Each path below is one point turned by a fixed rotation once a step. After each direction that follows a path, write how fast that rotation turns it, in degrees a step (0 if it stays still).
Each turn is a multiple of 5 degrees from 10 to 175, or 0.
Each row of a path follows its step; steps can be skipped.

step 0: [ -0.4  -6.0  10.6  15.8  35.3  16.3  21.9  10.1   2.9 -12.6 -14.8 -34.9
  -9.2   7.6  -5.4 -33.5   0.4 -19.9  26.1 -16.1   5.1   8.6   6.3  -4.8
  -1.4  -4.3   5.2 -14.6  16.7  -7.7 -16.0 -12.5   5.7 -33.5   4.5 -11.6
 -29.5   2.8 -10.4   8.2 -10.8  -4.2  22.4 -43.8  -9.3  38.0  -9.2   6.1
 -34.6  17.0  -2.9 -10.9 -38.0 -26.7   8.7  17.8   4.4  -1.2]
step 2: [ 20.0  19.9 -20.8 -30.2  50.5  22.1  15.6 -30.4  -9.9   0.1   4.8  23.5
 -26.5  19.3  15.7 -21.8  -6.6  -2.2  10.7   6.4  -5.1   1.7 -17.4 -14.2
  -2.5  15.9  15.0  -8.9  19.9  -2.5 -12.7 -11.3  22.0  -1.2  24.7  13.6
 -21.6   9.0  20.8 -21.4   0.7   2.8  -5.1  -3.2 -12.2   6.0 -13.5   8.8
 -53.1  -0.8 -23.3  10.2  10.7   0.6 -30.2   5.2 -14.1   9.8]
step 3: [ 34.2  10.7  -6.2 -11.8  -5.5  14.1  -3.3  20.3   2.3   5.8  -3.4 -15.6
 -42.7  -3.1 -11.7 -18.4 -20.2   7.5  -0.9   4.6   3.0  -2.4 -17.7  31.8
   9.9   6.5  -3.1 -23.3  12.4  15.0 -27.4 -37.0  17.8 -10.7  27.7  15.9
  -7.4   7.3 -20.9  -9.0   4.1  -4.0  22.5 -27.8 -14.7  23.4  23.4 -54.8
 -18.6 -11.1   9.9  -3.3  18.3  11.5 -11.5  -0.3   9.7  -0.7]
step 4: [ 10.2  -1.9 -52.5  17.4  13.8  23.0  -8.6 -11.9  -9.3   3.6  -3.3 -13.9
  -6.1  17.4 -18.3 -25.7   1.0 -16.4  12.9 -15.6 -30.7   7.1  -9.9   7.0
  -4.8  -3.1   8.5 -17.6   1.2   9.7 -17.1 -14.3  15.3  -7.3  25.5  10.0
 -21.2  11.2  -8.8   7.6 -15.7  10.8  12.1 -18.4  10.4   4.0  46.6   1.4
   4.2  -4.4 -44.5 -21.3 -24.7  -9.6  20.4 -17.5 -35.7   7.0]
step 5: [ -8.4   3.4 -23.1   9.8  23.6  21.9  21.1  21.2   7.1   3.7   4.5  14.2
 -12.7  26.0 -22.4 -43.7 -25.1 -25.5  21.6  10.0 -23.8  10.7 -12.0   3.4
  -7.7 -34.7  -8.8 -12.0   6.7 -22.1 -32.9  -9.7 -10.6  -5.5  11.1   4.2
  29.1   8.2   8.5  -2.0   6.8 -22.5 -15.5  -8.2  17.7  20.2   8.3  -0.1
 -16.5 -13.2   9.0  18.0  13.6 -27.8 -17.6 -40.3  11.1  22.1]
step 6: [  3.3   8.8 -19.4   2.5  45.7  26.4  24.1  19.0  16.0 -31.0   0.1  17.7
  -0.6  -2.5  12.4 -23.7 -23.8   4.3 -15.6 -18.6   4.1  -8.9   1.4   2.2
  -4.7   1.6 -40.5 -33.4   3.1   2.7  -9.2 -32.5  16.7 -15.5   4.0  16.6
 -47.3 -21.0  11.8 -16.9   7.4 -23.0  -0.5 -18.6  10.2  -0.6  25.1  15.1
  -6.4  -0.7  16.7   7.6   4.7   2.3   9.0   5.1 -14.7  21.6]
step 7: [ 24.8 -23.1   1.9 -19.1  15.4  10.1  19.1  -5.5   4.0  -4.8  10.6 -15.5
 -22.9   8.7 -23.4 -66.0   8.4   7.5  -4.0 -10.5  21.4   1.1  11.6  -0.1
  13.4 -16.7   1.4   0.2  13.9 -12.1  -5.4 -17.2  -5.5 -25.4   9.3  -3.2
  -9.9  -3.7   2.7   3.8   1.1 -39.8   7.7  -8.2  -7.8  23.0  14.4 -14.0
  -2.5   5.1 -20.5 -23.2 -31.2  41.1 -12.3 -16.1   3.3  35.2]
step 8: [  8.5   8.0 -23.0 -20.8  16.0  45.5  25.0  10.6  -5.7  -9.9  18.2 -12.5
 -16.9  50.8  -9.1  -9.6  16.3  11.2   5.1 -36.6 -47.4  -7.0 -33.3   6.6
   7.9  12.9 -19.7   2.4   6.3   7.8   3.5 -27.4   6.5  -5.9 -14.4   3.4
  -5.8  -2.0  24.0  10.6  12.5   0.3  -3.7  -1.3   0.2  -1.9  10.8 -25.0
  13.7   2.8 -20.5 -16.0  -8.3 -11.3 -25.8  -2.8  12.9   9.4]
step 9: [ 30.1  25.4  -2.3 -25.1  16.8  44.2   8.7  -1.2  -7.2 -17.6  -3.4   3.1
  10.1  33.2 -26.2 -22.0 -10.4  -5.4 -14.9 -16.1  15.6 -12.3 -22.0  -2.5
   9.6  10.3  14.3 -26.9 -16.2  -8.6 -21.1 -15.5  15.0   9.9  14.4  10.3
  14.0 -31.9   1.2  11.1 -21.4   1.9  19.0  -3.6  27.2  33.2 -27.2  -0.1
 -24.8 -10.6  -9.9  -4.4  27.9   2.2   3.8 -25.0  -7.7  18.6]
step 10: [-21.4   7.0 -19.5   8.1   9.9  36.8  16.7  20.6  10.7   7.6   7.1 -12.2
 -15.7  10.8  16.6 -27.4 -18.7  26.7   6.8 -19.1  -7.7  -3.5   1.5  31.8
   4.7   0.4  13.7  -9.4 -28.2  -0.7 -20.1  -7.2   0.4 -33.6  -3.8  -1.5
 -20.7  -6.0 -15.2   2.6 -18.8 -13.0  11.7   1.7  -3.0  19.6  15.2 -21.8
 -37.3 -15.2  17.9 -52.2  12.1  -9.9  20.7  12.9  -7.6  22.0]
step 11: [  1.2   7.8  11.3   9.0  15.2  13.9   6.4   3.6  15.3   0.3  20.6 -42.9
  14.6  25.6 -26.4 -38.3 -33.1   5.4  12.9 -25.6 -15.7 -30.3  -5.3 -22.6
 -18.3 -22.9  -0.7 -16.0  -0.4 -13.8 -25.0 -17.7  -4.8 -23.8  18.3  12.9
 -12.6   8.4   2.1  14.5 -11.8   4.1   9.2 -12.3 -17.5  26.5   1.8  26.7
  -4.6   8.0 -17.0 -14.5 -27.8 -12.5 -16.0  13.2 -14.7 -14.0]
Speeds:
[  0.6  -3.8  -2.4 -14.4  -0.7  -0.7  -4.2  -5.2  -4.4  -3.7  -1.1   5.0
  -1.2   2.3   8.4  -0.2  -6.6   1.2  -2.9   2.3   8.5   1.2   3.3  -1.1
   1.1  -5.8   8.5  -0.2   5.3   3.7  -3.1   1.9   0.2   4.0   2.3  -1.4
  -3.5   3.1   0.2   9.4  -7.8  -3.7  -4.4   6.4   7.8   3.7   4.8   5.0
   6.2   8.9  -6.6  -3.7   2.0   0.4   7.4  -4.5  -7.5   3.3]  140
[  4.4  -4.4   5.0   3.9   5.3  -1.3  -0.5  -4.8   0.7   0.8  -2.8  -7.2
   5.2   7.5  -3.0  -5.3   3.0   0.3   4.0   1.5  -2.0   2.4  -3.4   2.2
  -1.5  -2.5  -2.3   8.2  -1.4   2.6  11.1  -0.3   0.5  -5.3  -1.2  -4.8
   1.7   5.4   0.9   0.6   7.2   6.8   3.4   1.5   3.8   8.4   9.7  -2.3
   8.0   8.6  -2.2  -4.7  -1.6  -5.5  -2.6  -9.9  -3.6 -12.5]  100
[ 6.4  6.1  3.3 -6.7  3.5 -4.3 -3.2 -3.5 -1.5 -8.3  0.0  2.6 -3.4  4.4
  6.3  4.3  0.3 -0.3 -1.1 -4.1 -2.1 -9.1  1.5 -1.4 -4.2 -2.7 -2.2 -8.7
  2.1  2.0 -3.5 -3.8 -5.2 -9.2  3.9 -7.4  5.6 -7.8 -6.1 -2.9  3.5  7.9
 -2.5 -9.4  2.2  0.2 -4.1 -4.3  2.7  8.7  7.2  9.1 -0.1 -4.4  5.5 -2.0
  5.1 -1.6]  120
[ -4.4  -4.6   0.9   4.5  -6.8  -0.8  -3.2  -3.0 -13.3   3.5  -0.2   8.3
  -2.5   7.1  -2.0  -3.1   5.5  -0.4  -2.7   2.7   3.0   5.0   1.3   0.2
   3.7   3.0  -3.8  -3.2  -0.8  -5.6  -5.6   1.4  -3.9 -13.7   7.5 -11.7
  -1.0   4.4   7.2  -1.0   8.7   4.3   0.8   6.8   2.8   1.1   1.1   3.7
  -7.9   0.2  -2.3  -3.0   3.1   1.6   1.7   5.2   2.5   4.6]  140
[ -1.6  -7.6   1.9  -1.2  -1.1  -4.6  -0.3  -4.2  -1.4  -6.9   7.1   7.4
   1.8  -1.9   3.8   1.6  -8.9   1.7  -3.0  -2.5  -9.9  -4.2  -5.4   1.4
  -0.7  12.0  -0.7  -5.0 -13.6  -6.9   0.3  -6.1   2.5   4.9   1.3  -3.3
  -5.3   1.2   0.2   3.3   2.7  -7.8   7.1   5.0  -4.3   0.1   7.1  -2.3
   4.1  -0.6  -3.6   5.8  -4.1  -6.1   2.8   2.4   1.1  -5.3]  155
